A single turn carries every row of the set below to another of its rows. Some are shown first; where does it send the rows asked next?
q_109: -.01,.02,.13,.42,-.07,-.16,.12,.09,-.21,-.03,-.06,-.23
q_921: -.13,-.11,.05,-.04,-.24,-.20,.21,.17,-.17,-.14,-.09,-.25
q_775: -.04,.06,-.02,.10,-.12,.06,.05,-.02,-.25,-.22,-.19,.23
q_711: .05,.08,-.06,.05,.00,-.12,.09,-.11,-.13,-.22,-.19,.21
q_814: -.19,-.10,.04,.06,-.11,-.07,.19,.03,-.43,-.13,-.09,.23
q_954: .15,.04,.05,.15,-.07,-.26,.19,.02,.00,-.08,-.16,-.19
q_287: -.14,-.01,.07,.21,-.10,-.10,.18,.07,-.21,-.24,-.03,-.37
q_199: .13,-.03,.05,.17,.02,-.22,.09,-.06,.07,-.17,-.07,.00
q_389: -.13,.03,-.03,.43,.11,-.03,.13,.05,-.14,-.13,.00,.11
q_223: -.19,-.03,-.01,.25,.09,-.16,.14,.18,-.31,-.02,-.22,-.21
q_825: -.29,-.10,.02,.15,-.13,-.16,.26,.18,-.32,-.12,-.12,-.24
q_254: .13,.06,.00,.02,-.10,-.15,.22,.18,-.10,-.11,.19,-.08
q_226: -.07,.15,.01,.13,.01,-.08,.15,-.12,-.27,-.19,-.23,.22
q_493: -.01,-.13,-.01,.01,-.19,-.04,.06,.30,-.21,-.08,.01,-.16
q_852: .02,.07,.04,.21,-.20,-.15,-.01,.15,-.05,-.10,-.08,-.26
q_655: -.12,-.19,.11,-.09,-.18,-.29,.14,.07,-.09,-.18,-.05,-.05
q_16: -.09,.00,-.05,.41,-.05,.09,.17,.19,-.23,-.12,.01,-.11
q_453: -.14,-.15,.07,-.03,-.09,-.13,.21,-.06,-.39,-.22,-.17,.14
q_812: -.18,.07,.11,.28,-.08,-.19,.29,.09,-.28,-.11,.11,-.23
q_6: -.08,.05,-.05,.23,.00,-.02,.08,.00,-.30,-.11,-.16,.28
q_500: -.23,-.12,-.04,.31,-.03,.08,.07,.17,-.22,-.18,.04,.06
q_322: -.11,.05,.08,.08,-.04,-.38,.28,.18,-.26,.06,.02,-.09
q_506: -.06,-.04,.09,-.03,-.20,-.02,.14,-.02,-.35,-.19,-.12,.23
q_209: -.03,.16,.08,.29,-.19,-.25,.11,.16,-.11,.03,.08,-.12
q_848: -.01,-.06,.12,.03,-.03,-.41,.19,-.04,-.01,-.12,-.08,.00
q_324: -.10,.04,.10,.00,-.10,-.19,.23,-.11,-.35,-.16,-.16,.22
q_963: .17,.14,-.01,.26,-.09,-.14,.19,.10,.01,-.06,.03,-.06
q_206: -.01,.13,.02,-.01,-.11,-.08,.17,-.09,-.21,-.23,-.08,.25
q_91: .06,.09,-.01,.29,.02,-.12,.13,.03,.02,-.14,.09,.14
q_869: .00,-.01,.12,.30,-.20,-.04,.16,.16,-.21,-.12,.15,-.21
q_442: -.16,.15,.04,.21,-.09,-.32,.14,.07,-.11,-.09,-.12,-.30
q_435: -.14,-.03,.07,.11,-.09,-.04,.11,-.05,-.39,-.16,-.27,.20
q_184: -.16,.12,.02,.09,-.13,-.07,.14,.00,-.35,-.12,-.12,.30
q_541: -.27,-.01,-.03,.25,-.14,-.03,.26,.25,-.31,-.10,.08,-.10
q_485: .00,.13,-.08,.15,-.02,-.06,.07,-.03,-.17,-.14,-.12,.30
q_172: .02,-.01,.07,.00,-.08,-.06,.15,-.14,-.27,-.25,-.22,.15
q_211: -.31,-.25,.08,.05,-.10,-.20,.15,.10,-.26,-.16,-.14,-.08
q_372: -.03,.03,.07,.00,-.17,-.38,.26,.09,-.07,-.06,-.08,-.18
q_318: .00,.15,-.03,.44,.03,-.09,.23,.11,-.13,-.04,.01,-.05
q_114: -.04,.15,-.01,.26,.19,-.26,.29,.05,-.19,-.06,-.04,-.13
q_804: -.17,.17,-.09,.15,-.05,-.14,.19,.29,-.21,-.02,.15,-.02
q_644: -.15,.12,.03,.08,-.22,-.19,.16,.15,-.11,-.19,.10,-.27
q_754: -.38,-.13,.01,.18,-.09,-.11,.17,.19,-.30,-.13,.03,.04
q_455: .05,-.01,-.09,.20,.03,.08,.06,.17,-.13,-.20,-.05,-.21
q_479: .10,-.13,.08,.13,.04,-.16,.15,.06,-.19,-.11,-.18,-.28
q_930: -.01,.05,.00,-.06,-.03,-.23,.19,-.14,-.17,-.23,-.16,.17
q_724: -.13,-.08,-.02,.17,-.10,.04,.09,.07,-.38,-.13,-.11,.26
q_306: -.05,-.07,.05,-.13,-.11,-.18,.21,-.09,-.26,-.25,-.11,.15

q_435 goes to q_506
q_852 goes to q_209
Now find these:
q_485 goes to q_6
q_921 goes to q_372
q_455 goes to q_804
q_91 goes to q_389

